Here are the same points, seen from different sides; a view may also be mirrored.
A view may leave some points out, and in a few views one point is out of place. Which views, in the order they come, and which point in each? Write no view if none.

Scene 1 (5 views)
view 1:
  Verob 4  5  -30  -13  -6  -8  63  -4  62  1  60  -3
  renop -1  14  -23  -19  -4  -4  66  4  63  13  47  -6
  bet 1  17  -14  -6  -10  18  59  12  48  -2  63  6
  siled -2  12  -21  -23  -4  -8  67  2  65  21  41  -15
  vugi -3  19  -17  -21  -4  1  69  9  62  20  40  -10
  tam 3  20  -21  -5  -8  15  62  12  50  -6  65  11
  Nudul 1  10  -31  -16  -5  -8  63  -3  62  2  57  3
view 2:
  Nudul -6  -12  -6  -16  30  -30  -32  7  -9  21  22  6
  bet -20  -26  -10  -13  30  -4  -19  10  -14  10  26  -10
  siled 5  -6  -16  -12  18  -30  -15  8  2  24  4  5
  tam -22  -25  -12  -8  33  2  -10  2  -9  17  20  -7
  vugi -2  -9  -17  -10  23  -18  -9  5  3  24  4  5
  renop -2  -10  -12  -12  25  -25  -18  6  -3  23  11  4
view 3:
  Verob 12  9  -20  -11  24  -41  6  39  28  -14  -38  -2
  siled 28  1  -19  -15  22  -34  19  31  42  -11  -58  1
  vugi 23  -3  -16  -14  25  -23  13  26  43  -10  -61  -4
  bet -1  0  -16  -6  15  -18  -11  21  23  -15  -44  -16
  renop 19  2  -18  -14  25  -30  11  31  38  -12  -51  -2
  Nudul 13  6  -19  -14  28  -34  5  39  31  -14  -35  -1
  tam 0  -4  -12  -6  23  -11  -10  19  31  -11  -52  -18
view 4:
  Nudul -11  -1  -72  35  -61  4  13  -25  32  -40  24  18
  tam -5  -20  -52  54  -67  -5  22  -18  19  -42  -1  17
  Verob -7  1  -70  34  -64  4  14  -30  37  -40  23  21
  siled -7  -3  -48  22  -53  3  1  -20  26  -43  27  28
  bet -1  -12  -64  53  -69  -2  21  -20  26  -41  -5  21
  vugi -8  -11  -43  30  -54  -1  4  -16  21  -43  20  26
  renop -9  -6  -55  31  -57  2  8  -20  26  -42  23  23
view 5:
  bet 27  10  3  -5  6  19  60  -58  13  -40  62  67
  siled 29  22  -7  8  38  9  84  -67  -9  -33  56  50
  vugi 28  12  -5  11  35  14  80  -64  -4  -34  51  54
  tam 23  1  3  2  13  21  63  -58  15  -38  52  68
  Nudul 21  26  1  -10  26  0  73  -62  5  -42  66  48
  Verob 21  32  1  -10  24  2  75  -66  4  -39  69  52
  renop 26  20  -3  2  32  8  78  -64  -1  -37  58  51
Views that do not fit: view 1
  moved in view 1: tam

Scene 2 (7 views)
view 1:
  lomim 49  2  37  -4  25  -30  4
  fudud 25  -10  34  3  6  -21  -7
  tar 22  -6  37  -1  13  -11  3
  Leve 30  -25  35  10  14  -21  -5
  Til 61  -4  55  4  -2  -18  14
  puge 54  2  42  -4  36  -26  3
  Serok 47  9  35  -15  34  -30  9
  Dubuf 46  6  57  18  0  -8  6
  Liku 35  5  41  -13  33  -28  11
view 2:
  tar -24  25  -88  20  -7  43  -21
  lomim -10  29  -92  29  0  16  -34
  Til -28  47  -92  25  -27  18  -46
  Liku -17  25  -90  16  13  19  -32
  fudud -16  25  -101  27  -12  46  -22
  puge -7  24  -84  25  -1  10  -39
  Leve -15  14  -97  32  -18  47  -35
view 3:
  Leve 19  -10  -13  -48  -32  19  29
  Serok -2  15  -6  -13  -28  2  27
  Til 6  -1  -46  -31  -21  5  8
  fudud 22  -8  -17  -42  -24  6  40
  puge -4  14  -15  -19  -30  16  25
  Liku 2  13  -2  -22  -19  1  27
  tar 23  7  -14  -44  -20  4  33
view 4:
  puge 17  -26  -17  -3  14  -22  12
  tar -7  -4  2  8  21  -16  2
  Til 34  -9  18  -2  18  -16  16
  lomim 13  -24  -10  5  14  -20  18
  Serok 14  -31  -20  11  22  -25  13
  fudud -10  -5  8  10  9  -16  12
  Dubuf 15  -11  23  -14  27  -5  12
view 5:
  puge 10  -3  21  15  -8  4  23
  Leve 51  -9  5  4  -6  7  21
  Dubuf 18  3  -14  1  16  15  12
  tar 25  -7  0  7  12  8  42
  lomim 18  2  18  12  -7  12  29
  fudud 47  3  1  6  4  9  35
  Liku 20  6  31  9  5  5  33
  Til 10  -11  -4  -7  6  27  19
  Serok 11  6  30  11  -5  5  36
view 6:
  Serok 1  -2  -4  -16  14  35  31
  fudud -1  23  -13  -20  -5  7  12
  puge -7  8  6  -16  17  30  31
  Leve -8  23  -2  -11  -2  -5  16
  Til 14  32  24  -12  0  31  15
  Dubuf 2  48  8  -15  5  32  8
view 7:
  fudud -17  -6  -30  -61  -60  8  -114
  tar -8  0  -23  -57  -65  10  -105
  lomim -12  -23  -18  -36  -57  -2  -102
  Dubuf -5  -30  -35  -62  -86  4  -93
  Liku -1  -9  -19  -31  -52  6  -97
  Serok -9  -15  -15  -23  -54  -1  -95
  puge -10  -28  -9  -33  -58  3  -96
Views that do not fit: view 5
  moved in view 5: tar

Scene 3 (7 views)
view 1:
  novav -29  -18  1  10  24  10  -37  -6
  sot -21  -32  4  8  28  8  -38  -15
  Lagef -29  -25  1  10  17  13  -31  -7
  Rud -27  -26  6  7  18  9  -32  -9
  lafit -29  -30  18  1  -1  4  -19  -12
  sopid -30  -21  3  9  19  10  -33  -6
  Mev -42  -26  17  3  -25  11  -4  -2
  Budu -30  -29  3  9  7  14  -25  -8
view 2:
  kebe -28  -16  -66  -22  -39  62  22  27
  sot -31  -11  -64  -26  -40  60  23  32
  Dur -36  -32  -48  -22  -55  68  22  10
  Budu -23  -26  -66  -14  -41  69  20  16
  Faba -32  -36  -50  -19  -49  69  20  6
  Mev -20  -47  -59  -1  -59  85  19  -10
  Lagef -23  -18  -71  -16  -42  68  21  23
  lafit -31  -30  -56  -16  -57  73  23  9
  novav -23  -10  -76  -18  -44  67  23  30
  gem -16  -37  -71  1  -60  86  21  -2
  Rud -27  -17  -68  -19  -46  67  22  24
view 3:
  gem -10  1  0  7  31  -1  -36  -3
  Dur 13  -12  -3  -14  19  -9  -21  -26
  Faba 14  -10  -2  -8  17  -9  -29  -25
  Lagef 11  -11  13  10  12  -23  -13  -11
  Rud 11  -13  11  4  13  -21  -9  -14
  sot 19  -18  14  2  6  -28  -2  -20
  sopid 9  -12  13  8  13  -22  -8  -10
  Mev -4  1  -7  -1  31  4  -45  -11
  kebe 17  -15  12  5  8  -25  -9  -17
view 4:
  Dur 28  -43  -43  21  35  -48  37  -4
  gem 50  -24  -29  22  16  -40  40  18
  Lagef 28  -37  -26  10  12  -37  30  -16
  novav 25  -35  -29  10  5  -35  24  -23
  Mev 53  -22  -25  21  15  -38  42  22
  sopid 28  -36  -29  12  10  -37  27  -17
  lafit 33  -37  -41  22  27  -45  36  0
  Budu 31  -38  -26  11  20  -39  35  -9
  kebe 21  -42  -29  9  17  -38  29  -23
  sot 17  -44  -33  10  17  -40  26  -29
  Faba 30  -42  -36  18  36  -47  41  -1
  Rud 26  -38  -32  13  14  -39  28  -18
view 5:
  Mev -27  52  -16  19  36  8  55  -42
  novav 9  38  -39  -11  24  11  25  -55
  Budu 0  42  -29  -6  30  9  39  -43
  sopid 5  39  -35  -8  25  11  28  -52
  sot 11  39  -29  -23  24  4  21  -47
  Lagef 6  40  -35  -9  27  11  32  -48
  gem -21  47  -27  21  33  14  50  -50
  Faba -11  49  -13  -7  31  -1  39  -37
  Dur -13  49  -10  -9  29  -3  32  -40
  kebe 9  39  -31  -18  26  5  27  -45
view 6:
  Rud 5  -9  -10  12  28  -6  -9  13
  gem 32  -10  -13  14  4  -12  16  -2
  Budu 6  -13  -11  19  21  -6  -1  9
  sopid 4  -6  -14  10  27  -5  -10  9
  Lagef 3  -8  -15  14  25  -5  -8  9
  sot -5  -12  -7  13  35  -3  -17  19
  Faba 17  -24  3  25  20  -8  6  17
  kebe -3  -12  -10  15  31  -3  -13  16
  lafit 22  -17  1  15  21  -9  3  14
  novav 0  -3  -16  7  29  -5  -15  10
view 7:
  sopid -1  -7  27  23  17  -32  0  -11
  kebe -7  0  13  21  0  -32  3  0
  Rud -3  0  17  21  2  -29  10  -2
  Mev -11  -25  47  23  30  -9  26  -14
  gem 2  -17  43  20  29  -15  27  -16
  lafit -15  -13  28  23  10  -15  21  -3
  Faba -24  -16  29  25  11  -16  12  -2
  Lagef 0  -1  19  21  7  -31  6  -5
Views that do not fit: view 4, view 7
  moved in view 4: Mev
  moved in view 7: sopid
